(in the rows, 128 means zero)
Each named turn below is shown by a few rows before and after it. Which turns, in which order, take the first row of each later pair to the second? The first pair is answered.
nete (before |-> after):
[141 131  90 160 123 142 135 162 110 103 122 133 104 172 141 169 119] |-> [164 140  96 150  94 128 125 109  93 119 148  87 127 141  99 106 116]
[117 136 110 103 115 125 151  98 108 126 132 107 119 125 134 118 126] |-> [108 136 113  97 123 131 156 113 118 125 116 128 115 135 151 136 125]
[156 127 124 177 131 131 118 114 121 108 159 108 147 134  90  94 104] |-> [147 143 153 105 123 149 142 117 150 140 104 142 167 134  99  84 104]
[145 142 116 112 105 147 145 103 159 139  92  87 116  86 115 123 144] |-> [131 138 110 122 126 156 150 136 168 126  76 118 100 106 142 164 142]
Diz (before |-> after):
[134  76 118 213 141 112 108 144 113 104 152 113 122 167 158 164 155] |-> [155  89 110 224 135 116 108 107 143  98 146  86 110 150 139 148 147]
[129 123 112  99 144  97 109 117  84 120 159 110 116 117 131 125 127] |-> [139 127 109 102 143  99 109 102  98 116 155  99 113 109 122 117 125]
[128 141  99 159 148 132 112 154 176 109  90 131  89 138 149 163 137] |-> [139 148 108 158 142 137 111 142 194 107  82 126  96 134 132 146 129]
rar (before |-> after):
[134 113 118 165 130 127 138 122 146  97 142 102 107 106 123 108 135] |-> [110  99 123 148 130 116 133 151  97 106 161 122 126 117 136 116 145]
[131  79 118 132 154 114 133 136 150 121  82 169 144 149 167 160  79] |-> [132  80 131 110 145 113 134 138 143 134  82 177 163 149 158 141  79]
[151 135 163 153 117 139 124 142 166 115 119 155 175 138  83  86  98] |-> [144 127 126 205 138 139 121 151 170  81 126 141 118 139 110 144 106]
fabo (before |-> after):
[ 97  64  98 139 131 120 117 169  76 108 152 129 132 145 136 196 151] |-> [117  65 113 170 136 121 114 183  92  98 156 139 150 162 114 179 133]
[111 128 110 130 166 143 107 198 100 150 148 143 128 132 159 162 145] |-> [126 128 122 152 170 144 103 206 114 142 153 151 139 144 144 148 133]
[141  98 126 160 127 118 113 144 113 114 163 129 135 159 109 119 119] |-> [149 103 135 150 121 120 114 134 119 123 162 124 145 155  94 101 116]
[127 115 123 105  96 102 107 132  90 135 175 121 118 147 133 120 124] |-> [126 114 122 112  97 102 107 136  88 133 178 125 115 150 134 123 123]
veruk (before |-> after):
[150  81 129 186 162 119 132 108 112 134 162 126  97 149 141 103 107] |-> [148  80 126 188 166 121 137 114 118 130 156 131  88 150 148 116 108]
[123 122 145 198 133 115  88 151  92 104 161 142 164 158  91 142 132] |-> [115 122 140 199 143 123  94 164 110  97 144 155 148 167 108 167 131]
[149 113 148 183 118 103 107 141  83 132 189 119 179 150  79  78 124] |-> [100 100 116 181 147 107 118 188  71 118 169 153 121 164 154 173 145]
Then:
(two turns a pair)
[105 128 122  59 117 129 141 135  88 153 113 142 126 104 161 137 139] |-> [123 127  83 133 128 123 130 116 106 118 136 101  76  93 161 163 140] -> nete Diz
[ 89 133 120  90  95 100 142 128  85 146 145 146 168 131 159 147 139] |-> [119 153  82 153 113 116 146  89 160 108 122 110 104 113 160 174 129] -> rar rar
[146 123  96 181 121 113  95  77 108 114 110  63 108  91 139 153 164] |-> [140 144 153  81 106 132 119  80 132 162  53 110 169  95 125 105 153] -> nete Diz
[161 131 145 158 130 139 132 119 154 126 124 115 145 152  97  99 101] |-> [135 124 157 134 139 143 141 158 141 135 111 156 151 172 126 125 103] -> nete Diz
[103 142 157  27 111 135 159 109 133 169  86 134 132  97 139 115 132] |-> [ 89 133 122  45 122 131 159 116 118 153  93 123  87  88 173 162 148] -> fabo Diz
[113 127 139  97 104 132 132 118 142 163 108 139 128 114  72 114 137] |-> [126 125 146 130 114 138 128 130 158 150 108 149 135 133  62 115 123] -> nete veruk
[169 121 124 197 135 134 132 116 174 111 148 142 153 150  96  89  98] |-> [136 115 152 136 135 140 145 152 154 139 128 193 187 170 117  93 102] -> nete Diz
[ 98 106 135  53  89  72 116 125  88 138 174 139 161 129 115 111 133] |-> [ 90 120 109  82 132 105 135 150 173 104 108 171  90 143 165 198 130] -> Diz veruk
[140 114 158 161 130 123 105 152 101  99 145 148 157 134 149 116 126] |-> [119 111 149 137 132 121 110 156  85 108 140 151 144 124 173 138 138] -> nete veruk
[147 130 136 172 146 143 138 118 214  92 110 125 115 135 116 141 115] |-> [133 123 167 147 148 145 139 161 188 107 109 174 157 163 122 137 112] -> Diz Diz
[109 150 139  96 147 145 121 111 162 164 107 125 128  95 151 103 118] |-> [ 90 137 123  95 145 129 114 118 119 168 129 119 122  90 167 119 132] -> veruk fabo
[161 151 125 148 131 150 143 141 166 117 120 136 125 125 127 129 122] |-> [130 132 107 135 123 128 134 153  94 127 160 123 119 119 151 147 150] -> veruk veruk
[103  93  96 173 136 137  77 123  82  76 165 112  93 120 149 164 149] |-> [ 78 107  97  94 128 146 103 106  92 106 118 118  84  98 179 173 165] -> nete veruk
[121 133 126  75 147 122 124 157  48 154 128 122 126  79 139  94 150] |-> [118 121 111 117 162 118 116 177  40 134 145 123 107  94 150 127 154] -> nete nete
[138 144 151 110 118 128 127  95 128 143 135 112 164 125  91  75 118] |-> [125 140 167  96 123 135 133 127 125 150 120 148 176 145 103  87 115] -> nete veruk
[ 76 105 122 108 111 127 155 163  97 104 127 129 130 102 162 165 143] |-> [ 96 117 133 132 125 145 163 174 152  88  99 150 127 119 153 170 123] -> veruk rar
[136 138 115 179 157 153 124 153 121 119 123 158 134 145  86 101 126] |-> [132 133 117 160 143 142 118 139  90 131 140 143 149 133  76  76 135] -> veruk fabo
[ 98 107 121  96 132 111 152 135 119 162 129 157 149 131 148 141 158] |-> [108 116  90 120 131 108 148  99 137 145 132 115 110 103 149 149 165] -> Diz Diz
[187 134 125 204 133 120 115 100 148  88 170  95 126 134  64  86  97] |-> [112 117 136  66 101  99 125 110  35 158 178 110 159 111 111  86 141] -> nete veruk
[135 116 138 114  88 114 122 103  87 141 150 114 168 113  80  76  92] |-> [ 82 100 116 111 122 121 138 171  78 125 122 167 119 140 156 179 112] -> Diz veruk
[152 118 126 165 127 122 138  99  98 144 160 102 155 114  96  75 111] |-> [146 122  96 178 135 122 140  86 109 134 156  82 115  99 118 105 123] -> fabo rar
[116 112 131 150 159 121 117 143 111 125 120 159 119 147 148 143 131] |-> [110 111 141 125 151 119 120 140  96 143 119 164 136 147 146 127 134] -> rar Diz
[121 130 107 105 125 140 139 112 147 122 105 108  90  99 158 158 142] |-> [106 118 107 107 130 133 135 135 118 121 118 121  95 110 171 172 147] -> Diz rar
[137 159 146 137  74 108 112 131  64 155 167 110 152 100 114  81 114] |-> [116 156 126 123  76 104 117 133  46 158 166 105 128  90 143 112 128] -> fabo fabo
[144 129 134 132 145 164 133 151 171 111  94 161 149 161 128 138 116] |-> [132 110 139 117 122 138 117 152  88 130 150 144 185 157 115 106 129] -> veruk Diz
[130 157 125 108 135 137 132  85 169 125  98  97 125 103 122 116 117] |-> [120 149 122 135 159 143 132 123 178 109  91 128 109 129 144 158 114] -> nete fabo
[103 135 127 125 133 128 132 152 123 107 126 154 129 117 148 130 135] |-> [108 144 139 107 122 132 135 138 133 116 118 150 141 108 136 114 129] -> rar fabo
